Look-ups in named tables: a row name and a column name give one cell, copied from the table.

Rovo.csv
,Tor,Sovifel,Motu
Mufofe,5.05,2.37,4.13
Tel,5.22,2.52,3.46
Bivif,6.69,3.89,4.87
Zil,7.97,3.83,4.15
Suf,4.19,2.14,3.99
Dav,6.20,2.87,5.23
Gon,5.22,2.82,4.30
Bod,5.22,1.81,4.78
Bukoseb,3.09,5.47,3.50
Fak,4.41,7.28,3.29
Bivuk,5.52,6.74,3.36
Bis,6.59,3.44,3.28
Zam,3.51,8.26,2.42
Basem,3.19,5.74,1.63

What is the Tor of Mufofe in Rovo? 5.05
What is the Sovifel of Bivif in Rovo? 3.89
What is the Tor of Fak in Rovo? 4.41
What is the Sovifel of Suf in Rovo? 2.14
What is the Sovifel of Gon in Rovo? 2.82
What is the Sovifel of Fak in Rovo? 7.28
What is the Motu of Bukoseb in Rovo? 3.50
What is the Motu of Fak in Rovo? 3.29
What is the Tor of Bukoseb in Rovo? 3.09
What is the Tor of Zam in Rovo? 3.51
What is the Motu of Bivuk in Rovo? 3.36
What is the Tor of Suf in Rovo? 4.19
What is the Motu of Dav in Rovo? 5.23
What is the Motu of Bod in Rovo? 4.78

Mori.csv
,Bufutu,Zolatep,Riroke,Ravos,Nuv,Mig,Duguna,Reg
Did,99,234,166,137,245,113,150,132
Ril,45,233,221,112,245,113,156,139
Sezezu,99,233,149,137,200,113,191,145
Zut,99,233,166,87,254,100,170,139
Malof,99,233,166,137,223,113,149,139
Fam,99,233,198,137,245,143,183,139
Vib,57,233,166,137,245,108,164,139
Duvaso,72,245,142,137,236,84,195,139
Pif,115,242,40,145,245,113,187,105
Vil,99,230,166,137,186,113,191,150

Bufutu of Ril is 45
Duguna of Sezezu is 191
Mig of Fam is 143
Zolatep of Fam is 233
Riroke of Vil is 166
Duguna of Duvaso is 195
Reg of Sezezu is 145
Bufutu of Pif is 115
Mig of Zut is 100
Riroke of Malof is 166
Zolatep of Sezezu is 233
Reg of Pif is 105
Riroke of Ril is 221
Mig of Pif is 113
Riroke of Vib is 166
Bufutu of Vib is 57
Reg of Vil is 150
Mig of Malof is 113
Nuv of Duvaso is 236
Bufutu of Fam is 99
Row with the largest Nuv: Zut

Nuromik:
,Penulo,Sek
Divarud,598,481
Rubup,405,215
Ribere,734,405
Biza,530,327
Fod,363,101
Dumisos,121,645
Tafet,244,511
Tov,474,284
Bada,564,828

Dumisos, Sek => 645
Dumisos, Penulo => 121
Tafet, Sek => 511
Bada, Penulo => 564
Rubup, Sek => 215
Bada, Sek => 828
Tov, Penulo => 474
Fod, Sek => 101
Tov, Sek => 284
Biza, Sek => 327
Rubup, Penulo => 405
Ribere, Penulo => 734
Divarud, Penulo => 598
Tafet, Penulo => 244
Ribere, Sek => 405

Table Tilabof
       Tazupo  Gugug  Nise  Vidalug
Pak       219     33   115      194
Sop       198    136    84       72
Giter     190    184   121      209
Dasip      50     58    83      191
Tazuk     137    221   164       56
Kufiz     193     91    57      105

Nise of Dasip: 83
Gugug of Kufiz: 91
Tazupo of Kufiz: 193
Vidalug of Dasip: 191
Nise of Kufiz: 57
Tazupo of Giter: 190
Gugug of Giter: 184
Tazupo of Sop: 198
Tazupo of Dasip: 50
Vidalug of Kufiz: 105
Vidalug of Tazuk: 56
Vidalug of Pak: 194
Gugug of Tazuk: 221
Tazupo of Tazuk: 137
Nise of Sop: 84
Nise of Tazuk: 164
Nise of Giter: 121
Nise of Pak: 115

Tig
columns: Fibivad, Kav, Ven
Bunuge: [74, 200, 81]
Ganu: [156, 45, 125]
Bevasu: [70, 246, 85]
Puz: [69, 186, 77]
Tatuki: [105, 184, 132]

What is the Ven of Tatuki in Tig?
132
What is the Kav of Bevasu in Tig?
246
What is the Fibivad of Bunuge in Tig?
74
What is the Kav of Tatuki in Tig?
184
What is the Ven of Puz in Tig?
77
What is the Ven of Ganu in Tig?
125
What is the Fibivad of Ganu in Tig?
156
What is the Fibivad of Bevasu in Tig?
70
What is the Ven of Bunuge in Tig?
81
What is the Kav of Puz in Tig?
186
What is the Kav of Bunuge in Tig?
200
What is the Ven of Bevasu in Tig?
85
What is the Fibivad of Tatuki in Tig?
105
What is the Fibivad of Puz in Tig?
69
What is the Kav of Ganu in Tig?
45
Which row has the largest Kav? Bevasu

Resizi:
,Nifori,Feg,Fuzo,Dil,Dalono,Zuz,Gel,Lomo,Zikolo
Zoriri,-4874,-56012,-8677,38211,-7491,-6753,-17561,8020,-25757
Foga,-14895,-36475,-29497,67363,-52309,-20281,1204,-20953,-412
Kanana,5893,-15037,-11934,42771,-45464,16608,-5821,-24020,-13095
Kotug,-6191,-9985,-19219,52973,40067,-24954,11282,-17553,-8550
Depi,-11501,-46066,-36356,76968,-28684,-7461,13053,-16777,-15067
Beg,-17317,-30500,-3582,31077,23153,-29839,-18505,12653,-14601
Likobug,-11373,20066,-14047,45730,-11586,-19610,1417,-28097,8210
Fimetud,-25308,5741,-13563,45052,-55401,12819,-11498,970,-11771
Rusumo,-5467,51562,12413,8680,23869,2275,-15932,-9456,-4776
Bet,-29556,-35825,-15550,47835,-19141,-27391,-15552,12437,-11018

Feg of Zoriri = -56012
Feg of Depi = -46066
Zikolo of Bet = -11018
Feg of Likobug = 20066
Feg of Fimetud = 5741
Nifori of Zoriri = -4874
Feg of Foga = -36475
Feg of Kotug = -9985
Zuz of Likobug = -19610
Nifori of Likobug = -11373
Dil of Zoriri = 38211

